In the data rows, the value 128 means zero.
Some points:
[121 119 121 108  96 139 180 112 134 160  94 149 149  99 159  96  77  98
 160 134 144  63 159 102 172  60 104 132 163 174 176 150 115 154 168  92
  93 163  89  99 157 138 163  98 149  82  87 137]
[117 125 157 123 118 171 222 164 114 114 128 132 141 189 161 140 171 140
 138 140 138 163 172 159 158  63 137 107  79  91 101 142 111 156 162 175
 167 174 142 146 138 161 117 169 138 140  85 177]
[103 155  84 172 104  79 206  81 136 138 122 150 140 145 176 152  83 110
 120 133 120 163  72 104 149   1 142 144 174 163 142 127 121 161 105  89
  83 108  70 131  86 113 173  99 161 111  78 109]
[159 144 195 131 139  85 207 111  75 102  63 177 104  91 172  91 123 109
  95 147 150 128  96 129  75  59  99 135 164  86 119 141 144 116  76 172
 186 143  45 170 168 101 166 185 148 116 123 163]
[102 115  89 110 151 162 238  92 123  98  65  86 131  99 130 162 166 113
 163 143  70 152 158 134  55  55 103 123 108 146 148 139 132 109 143 154
 128  78 142 114 176 130 167 101 165 155 172 152]
[186 142 151 162 155 177 217 135 140  90  93 178 103 185 107  82 148 138
  85 145 108  84 111 184  92  54 206 103  75  96 106 125 162 157  69 123
 179 178 151 108 165 166 111 120 159  92  64 162]
[104 132  92 132  61 177 210 132 122 192 107 137 147 127 185  61  81 107
 138 129 150 162  85 106 157   0 176 137  89 188  93 107 115 154 137  90
 109 116 103 110 148  76 182 115 152  69 132 134]
[101 116  99 136 153 167 202 103  92 119  71 115 119 101 111 166 157 123
 166 142  77 155 141 127  73  56 106 145 156 163 122 138 115 102 112 140
 102  99 148 129 152 140 154 101 156 172 175 182]
[154 100  85 107  97  99 233  76 117  85  87  79 159  91  90 165 181  88
 145 116 122 158 161 195 116  55 105 137 167 136 132 151 123  59  64 177
  95 136 127 115 143 141 111 106 115 158 143 106]
[118  66 110 165 172 178 225  79 106 137 123 106 137  86 180  79 154 111
 165 147  70 157  94  98 124  32 101 139 166 138 133 147 119  88  80 134
  93 109 154 115 129 146 169  94 143 176 136 157]
[ 93 151  91 157  92 100 196 145 152 189 120 164 117 168  85 124 113  91
 117 112 161  61 171  90 124  41 190  89 163  81 209  84 174 149 130 174
  95  98 156 123 165  56 107 169  61 178 117 122]
[109 152 151 156 129 139 136 159 131 102  73  99 151 122 116 166 173 128
 112 145  83 165 161 102 149  55 142  70  75  94 126 149 110 158 132  85
 180 100 139 123 127 153 139  99 142 139 121  90]
[197 142 102 121 153  75 190 164  97 149  65 150  56  96  80 152 142 190
 171 148 167 153 147 119 104  60  96 136  81 125  98  76 171 140 167 124
  90  88 145 118 123 121 198 104 103  92 128 154]
[114  62 115 123 162 128 135 145 147 118  64  80 154 137 106 178 158 164
  62 144 163  90  69 108 175  44 106 101  89 136 104 134 135 103 118 174
 124 163 142 189 164 112 181 186 150 122 151 128]
[121 161 183 158 164 131 138 141 123 115  98  84 151 152 101  98 173 121
 121 150 112 162 146 125 107  53 151 114  91 108 132 142  92 153 127 108
 146 169 157 104 153 157 120 122 151 105 101  82]
[166 154 100 136  88 112 150 169  80 182  67 170 147  96 163 153 107 186
 110  96 128 161 129 193 100  56 128 121 161 110 210  52 199  70 155 131
 104  86 147 128  88 131 186 117  56 112 106 104]
[ 99 148 100 120 126 168 188 142 148 122  58 168  72  99  93 166 122 130
 126 144 129 134 162 184  84  53 117 142 170 132  95 133 102  81 156 119
  89 153 140 129 104 145 134 102 161 158 171  88]
[105 146 116  81  97  84 223  82 146 171 148 127  94 191 178 115 136 140
 115 142 141 129  73 100 123   0 103 170  77 162 144 114 190 133  67  78
 114 181  58 108  66 144 152 148 148 185  64 129]
[183 144 176 112 115 173 219 176 144 129 147 132 131 184 111  70 171 143
 117 137 126 124 128 158  92  45 159 123 128  86 104 153  91 160 104 170
 119 132 153 147 146 157 127 174 128 159  77 128]
[ 99  60  98 102 156 139 137 110  91  95  56  96 142 165  91 165 122 187
  70 140 169 123  74  99 133  50 105 115  83 127 119 142 145  95  87 171
 164 158 157 195 162  98 210 181 149  99 147  80]
[124 116  88  59  93 184 149  75 130 161  44  83 134  89 174 107 102 140
 163 118 151  59 155 113 139  68 152 148 138 176 130 149 102 157 128  81
  99 125  77 117 170  85 161 112 144 111  55 108]
[100  62 176 100 152 109 149 172 141 108  55 108 150 113 125  91 183 130
 106 143 165  80  76 101 164  56 107 132 180 152 129 131 141 136 132 134
 130 146 154 139 162 124 115 132 150  96 158 142]
[111 157 183 157 126 122 149 178 144 118 122  84 152 148  97 146 154 120
 137 148 114 152 165 115 145  56 122 132  79 102 146 142 122 159 154 131
 147 175 148 126 132 156 127 116 143 138 176  87]
[182 152 161 153 129 121 156 118 138 114  84  67 122 154 110  83 133 113
 174 137  99  62  77 104 143  54 103  84  98 106 129  92 169 156 118 178
 188 123  89 110  73 152 114 167 156 149 190  90]
[129 148 109  49 117 136 203  73 147 118  66 175 160  87 161 172 144  94
 130  97 119  97 127 108 152  64 178 150  81 168 133 142 129 159 174  94
 142  84 112 119 103  82 189 126 117  84 119 153]
[102 154 180 160 144 132 138 171 136 107  74  95 149 138  85 170 173 118
 137 142 101 145 152 127 181  53 120  96  84  98 147 144 108 153 170 126
 181 119 125  90 111 150 123 134 173 115 103  95]
[113  91 185 111 157  77 209 164 149  89  58 175 132 122 185  74 120 121
 118 152 142  76  72 107 143  61 113 169 167 103 104 141  98 112  88 134
 188  92 117 171 151 102 128 175 132 102 161 109]
[100 121 111 144 111 173 200 104 130 134  92 158 107  94  77 142 107 108
 100 153  80 151 166 186  91  61 129 127 140 153 101 142  92  56 126 121
 111 194 150 133  69 150 112 126 139 166 151 125]
[204 145 103 129 123 154 134 139 103 155  59 172  63 100 112 161 125 185
 120 144 178 158 154 170  85  55 122 141 169 123 145  69 145  78 138 134
 105  95 147 122  63 131 155  86 127 140 160 116]
[130 161  79 143 122  76 225  86 151 118  71 109 140 138 150 157  87 104
 112 113 124 155 127 108 183  27 140 116 140 137 155 138 111 149 126  86
 112 100 119 130  68 111 173  90 160  86 136 195]
[132 146 109 139 116  83 237  73 140 120  71 117 132 155 107 159  80  97
 111  95 132 160 107 113 175  21 156 137 157 158 118 112 101 149 147  83
 127  92  94 106  70  97 174  87 127  92 101 178]
[156 135 130 140 149 108 162 146 138 159  60 167  54  93 106 168 102 174
 150 145 170 138 152 150  78  59 119 146 158 119  96 125 112 104 162 102
  93 116 149  98  97 146 162 106 131 146 164 147]
[111 161 149 117 123 129 124 165 157 142 148  65 158 186  92  72 124 122
 147 134 124 167 170 128 145  53 107 141 136  86  97 138 137 155 162 175
 118 154 150 121 159 163 118 173 138 163 146  91]
[107  65 175 141 163  69 170 168 132 102  59 197 155 113 177  70 176 109
 152 144 126  66 143 106 167  35 108 150 167 130 111 141 120 133 169  93
 153 101 155 169 165 118 110 132 158 146 154 133]
There is one direction along which these points spread out most. Take the direction at right angles to it along which they spread out most. Go by this last direction. How far along it is each point below, from 0 to 99? 50 is the average, and the first point above lies past it. One standard deviation of the points above along it is 16.
[109 152 151 156 129 139 136 159 131 102  73  99 151 122 116 166 173 128
 112 145  83 165 161 102 149  55 142  70  75  94 126 149 110 158 132  85
 180 100 139 123 127 153 139  99 142 139 121  90] 47
[159 144 195 131 139  85 207 111  75 102  63 177 104  91 172  91 123 109
  95 147 150 128  96 129  75  59  99 135 164  86 119 141 144 116  76 172
 186 143  45 170 168 101 166 185 148 116 123 163] 60
[182 152 161 153 129 121 156 118 138 114  84  67 122 154 110  83 133 113
 174 137  99  62  77 104 143  54 103  84  98 106 129  92 169 156 118 178
 188 123  89 110  73 152 114 167 156 149 190  90] 57
[102 154 180 160 144 132 138 171 136 107  74  95 149 138  85 170 173 118
 137 142 101 145 152 127 181  53 120  96  84  98 147 144 108 153 170 126
 181 119 125  90 111 150 123 134 173 115 103  95] 50
[102 115  89 110 151 162 238  92 123  98  65  86 131  99 130 162 166 113
 163 143  70 152 158 134  55  55 103 123 108 146 148 139 132 109 143 154
 128  78 142 114 176 130 167 101 165 155 172 152] 34
[186 142 151 162 155 177 217 135 140  90  93 178 103 185 107  82 148 138
  85 145 108  84 111 184  92  54 206 103  75  96 106 125 162 157  69 123
 179 178 151 108 165 166 111 120 159  92  64 162] 55
[107  65 175 141 163  69 170 168 132 102  59 197 155 113 177  70 176 109
 152 144 126  66 143 106 167  35 108 150 167 130 111 141 120 133 169  93
 153 101 155 169 165 118 110 132 158 146 154 133] 63
[105 146 116  81  97  84 223  82 146 171 148 127  94 191 178 115 136 140
 115 142 141 129  73 100 123   0 103 170  77 162 144 114 190 133  67  78
 114 181  58 108  66 144 152 148 148 185  64 129] 70
[104 132  92 132  61 177 210 132 122 192 107 137 147 127 185  61  81 107
 138 129 150 162  85 106 157   0 176 137  89 188  93 107 115 154 137  90
 109 116 103 110 148  76 182 115 152  69 132 134] 74
